Named turns come first, each shown by rows before and after it. Which turns, in which order, take the first row of each pair that follows to the second? Write the first one first, as in the answered first pair.
turn Y:
2.5 10.1 -8.0 28.1 18.3 17.0 -6.8 -1.7 9.7 7.4 -3.0 5.9 -2.0 14.9 -1.0
 7.2 3.4 |-> 0.6 5.9 -10.0 22.4 15.3 19.0 -9.3 -4.5 -0.3 1.1 -2.4 12.5 -5.1 19.9 0.4
 15.1 8.3
-15.1 -23.3 27.9 -27.5 -13.0 -14.6 12.9 -3.0 11.4 10.2 25.1 -3.0 6.1
 -11.4 -20.9 -10.1 -60.2 |-> -21.9 -18.3 28.5 4.6 -22.8 -22.1 10.2 -4.2 25.5 15.2 -7.8 6.7 -23.3
 -22.0 -32.5 -20.8 -41.4
19.4 2.7 -0.1 20.3 8.5 -5.7 16.4 3.4 17.6 8.6 -6.6 -13.3 -8.8 -10.0 1.2
 -23.2 -13.8 |-> 2.5 -7.1 -10.1 19.8 -2.6 -1.4 11.7 -2.7 -0.3 -3.5 -30.9 3.9 -22.1 -1.0
 6.6 -9.6 13.3
5.8 8.5 6.7 -13.9 13.4 -3.4 -4.9 5.6 8.8 10.4 20.6 -21.9 15.8 -3.0 -1.7
 -14.0 -22.8 |-> -8.3 9.0 9.0 20.4 3.9 -9.4 -10.1 3.7 24.1 10.0 -13.2 -10.0 -14.2 -11.7
 -11.2 -21.4 -1.4
turn L:
-4.0 8.6 9.2 -12.2 6.8 6.4 -1.6 -7.7 -10.2 0.4 6.2 -11.5 12.3 -3.0 10.1
 0.9 5.8 |-> -15.2 2.2 8.8 -16.4 0.4 4.2 -0.4 -10.1 -9.5 -8.1 -4.0 0.3 -0.5 -0.5 10.3
 9.2 12.2
-7.5 -5.5 4.5 21.6 -1.9 0.5 14.3 -3.9 17.7 4.1 -24.0 6.1 -10.4 -1.5 -4.2
 -5.3 -2.6 |-> 10.3 1.8 7.1 17.5 7.9 2.9 19.2 -1.0 22.1 11.7 -8.2 -7.9 6.7 -4.0 -1.0
 -12.0 -15.1
12.4 21.2 11.5 8.2 12.5 -3.9 -8.7 6.1 10.4 21.1 24.0 -23.4 13.2 -16.2
 3.9 -24.4 -20.6 |-> -19.5 -1.1 22.2 -31.6 -1.1 -5.8 -14.5 0.8 -13.5 6.3 22.9 -10.4 8.4 -10.6
 11.1 -17.1 -29.8
-14.6 25.5 14.1 13.1 -17.2 -6.5 -6.8 0.8 18.5 -10.8 -28.0 16.8 -30.8
 -5.7 -6.0 -34.5 12.7 |-> 9.8 40.2 14.9 18.1 0.2 -1.5 -4.2 7.1 26.9 1.0 -11.2 -0.5 -13.4 -9.6 -3.5
 -45.2 4.5
turn D:
18.9 -19.3 -12.4 13.0 -9.6 -0.3 17.7 7.2 6.5 13.8 20.5 12.7 -1.0 6.2
 -0.7 -3.5 -4.5 |-> 6.9 -16.1 5.9 -6.0 -1.6 -4.8 10.0 8.2 7.4 19.0 25.6 1.3 1.7 -6.0 2.1
 -16.2 -21.2
-5.2 -14.6 -13.1 17.7 8.1 8.9 9.0 -9.3 5.1 -5.5 7.4 -0.6 3.4 -1.8 4.5
 3.1 8.3 |-> -17.0 -22.0 3.3 5.4 4.1 -0.2 7.9 -6.8 6.8 -1.9 12.6 -0.6 -2.9 -5.8 -0.2
 -0.4 -10.7
13.0 -4.7 28.2 -15.9 -7.6 1.5 15.8 4.3 13.8 13.8 11.8 -11.6 13.6 -5.8
 -23.2 -1.7 -33.3 |-> 35.4 22.1 5.8 -5.3 11.5 13.1 11.6 6.4 -2.5 9.1 7.9 -32.2 28.0 1.8 -2.2
 -1.3 -0.8
turn N:
9.3 24.2 -9.7 -18.3 12.6 31.4 -0.2 8.9 -7.3 -10.8 -6.3 -11.6 11.4 8.1
 34.6 -13.1 22.2 |-> -11.0 16.2 -2.5 -28.7 2.3 27.7 -0.9 4.9 -18.3 -18.5 -19.0 -0.7 0.1 7.4
 34.6 -6.1 21.4
-0.7 0.8 -8.7 -4.9 -9.9 4.9 2.0 -5.1 -6.9 0.8 -2.8 9.4 7.0 6.3 2.7 20.8
 7.8 |-> 8.2 4.6 -12.9 2.3 -5.4 3.2 5.1 -1.4 -2.2 -0.2 0.1 4.4 12.1 5.8 2.9 18.0
 5.9
-6.5 11.3 1.9 0.9 -3.4 3.7 -9.2 -10.7 -0.5 -7.9 -7.7 -23.8 6.6 11.9 -7.8
 -29.0 -16.5 |-> -21.2 0.8 5.0 -0.9 -11.3 0.9 -12.4 -15.8 -4.1 -12.9 -17.2 -15.7 -3.3
 13.3 -10.6 -24.1 -12.7
15.7 -3.5 -11.3 22.1 3.3 3.8 2.5 -0.2 -3.2 -8.7 -1.7 17.4 1.1 6.7 -8.2
 9.5 19.2 |-> 26.3 10.9 -3.6 11.1 16.0 4.5 3.0 0.9 -2.5 -3.1 14.3 -6.2 20.0 3.6 -1.2
 0.5 3.2
Now pairs of rows:
Each pair is 2 to 3 turns apart.
1.7 -1.5 -12.5 31.6 -5.1 4.7 2.1 -3.1 -7.7 -7.6 -13.7 14.4 -11.8 -1.2
 -13.1 2.0 32.3 |-> 23.6 0.3 -4.6 -0.7 10.8 11.9 4.9 1.0 -12.2 -1.2 31.0 -7.0 27.3 2.0 -5.5
 0.8 -8.6 : Y then Y
-23.5 -8.0 7.4 -7.6 -3.4 2.0 0.4 -8.9 0.2 -13.9 -20.5 16.5 -3.9 18.0
 -10.3 7.8 -13.5 |-> 11.9 0.0 -12.1 5.8 11.9 11.6 6.4 0.3 3.8 -12.4 2.5 4.6 20.9 25.9 -5.4
 16.1 -9.4 : N then Y then N
1.0 4.5 -31.3 14.5 3.3 15.9 -3.9 4.3 -14.6 -12.5 -16.9 15.5 -5.4 10.9
 9.5 17.8 44.7 |-> 17.7 21.0 -15.2 39.9 9.6 2.3 -1.1 11.9 21.6 10.9 -12.5 -9.5 -7.9 -11.5
 -9.4 -14.2 21.9 : Y then Y then Y
-17.3 -17.8 16.7 12.4 -12.4 -12.4 -1.8 0.9 21.5 0.2 -9.5 15.4 -15.3 -2.8
 -23.9 1.0 -15.1 |-> -21.8 0.6 21.4 -32.8 6.9 -3.2 -11.1 -1.4 -13.4 -3.7 -0.1 -10.3 4.9 0.6
 10.7 -7.9 -8.7 : Y then D
2.5 4.4 -10.0 -7.6 14.3 11.6 3.5 -1.0 -4.2 -11.7 11.8 -5.6 32.0 11.1
 12.8 16.2 -5.8 |-> -1.7 2.2 -16.4 32.5 -0.5 2.4 7.2 -1.3 14.2 -8.8 -14.3 8.3 3.0 2.4 -6.5
 12.0 10.1 : Y then D then Y
30.3 26.2 -9.1 13.9 21.1 4.6 -0.4 12.4 -10.5 4.3 -2.3 -14.5 19.0 -8.4
 16.0 -1.7 16.1 |-> -3.7 -19.5 -4.6 22.4 -18.7 -7.3 8.0 1.8 6.1 -6.8 -13.2 34.1 -20.9 -5.0
 -14.0 16.3 4.2 : Y then Y then D
16.8 17.6 -17.6 17.7 31.2 -1.3 4.9 -12.2 -1.1 6.6 30.4 -25.5 29.0 1.5
 20.0 -5.2 -2.5 |-> -29.9 -3.6 8.8 -34.6 9.3 -10.0 -1.5 -22.3 -24.4 -5.3 15.7 -14.6 9.6 2.4
 28.1 -8.5 -16.4 : Y then L then L
9.3 13.4 10.2 8.4 4.1 -8.0 15.9 5.0 32.1 10.1 -4.2 2.1 8.9 -6.6 -8.7
 -9.3 -12.9 |-> 17.2 20.8 -2.0 -2.6 16.0 3.7 15.7 3.5 7.5 6.2 3.8 -7.3 25.8 4.5 13.1
 -1.7 7.5 : L then D
14.6 -2.7 -3.3 25.9 -17.7 -6.7 8.0 -2.8 26.4 8.0 2.8 28.3 -17.5 -10.8
 -27.5 21.0 -23.9 |-> 19.4 -1.3 -23.4 29.8 -13.5 1.4 7.8 -7.0 9.0 -2.8 3.6 37.9 -9.2 1.7 -17.5
 37.5 2.1 : Y then L then Y
-2.7 -5.9 -12.1 29.0 0.2 -6.6 -8.0 -5.0 17.4 5.1 -22.0 12.3 -13.4 -0.8
 -6.8 4.7 6.9 |-> 17.2 -3.4 -20.1 0.4 15.6 4.3 -0.2 -2.2 -1.8 0.0 11.3 0.4 20.4 13.1 9.9
 14.1 -1.7 : Y then N then L
6.5 -1.3 14.5 18.2 3.5 -4.5 -1.6 27.7 24.0 11.2 -7.0 0.7 -20.7 -17.8
 -20.5 -33.0 -35.9 |-> -0.8 15.5 16.4 -28.0 15.6 3.1 -12.7 23.8 -15.4 4.6 3.7 -18.9 2.7 -13.0
 16.1 -33.7 -31.7 : D then L
-3.5 -2.7 -15.0 29.2 -3.0 -2.1 4.7 1.6 -4.9 -0.6 -26.5 11.8 -11.6 3.0
 -8.9 -1.9 16.0 |-> -29.6 -16.3 7.0 -11.8 -9.3 -3.4 2.0 -2.8 -16.1 -6.6 -16.5 12.9 -13.0 2.0
 -2.6 -0.4 -10.1 : D then Y
8.2 1.0 -11.1 8.0 -9.7 12.5 12.4 -9.6 0.2 -0.7 15.6 26.6 -2.5 2.4 6.0
 26.6 24.4 |-> 24.2 8.3 -8.4 16.4 4.1 12.8 13.3 -3.9 14.8 10.2 26.3 12.9 5.7 -1.8 5.5
 12.5 13.5 : L then Y
-4.8 -21.2 0.2 24.7 -10.9 -10.2 7.6 13.0 30.7 -4.2 -31.8 20.9 -24.3 2.3
 -35.3 17.5 1.3 |-> 15.4 -25.0 2.8 -29.6 5.9 0.6 14.7 10.3 9.0 -4.4 22.9 6.3 25.3 20.6 -15.9
 36.2 -29.9 : Y then Y
2.3 -16.3 -9.9 20.9 -2.6 2.0 14.1 -1.9 -1.2 -6.2 -35.4 11.1 -13.3 -3.8
 -19.0 -0.8 13.5 |-> -6.3 3.0 4.2 -22.4 11.9 6.0 -0.6 -1.7 -25.9 -8.4 -26.7 -15.3 3.7 -5.5
 7.8 -14.5 9.7 : D then Y then D
17.8 7.9 1.6 24.9 -9.0 -7.7 9.1 5.1 19.5 4.4 8.0 5.9 1.7 2.3 -17.7 -4.6
 14.8 |-> -1.2 14.1 23.0 -25.0 -0.9 -5.8 -2.5 1.8 -6.1 -0.3 15.0 -13.2 13.4 1.2
 3.0 -16.9 -6.0 : D then D then L
-17.6 6.8 8.3 -29.7 5.5 -2.1 -4.2 -7.4 -14.8 -7.1 -7.8 7.7 5.9 -1.4 13.5
 -6.6 3.1 |-> 7.6 16.9 11.7 -19.1 17.3 -6.7 -1.6 -1.8 5.3 3.0 9.0 -6.2 20.9 -7.1 5.0
 -13.4 -15.0 : L then Y then Y
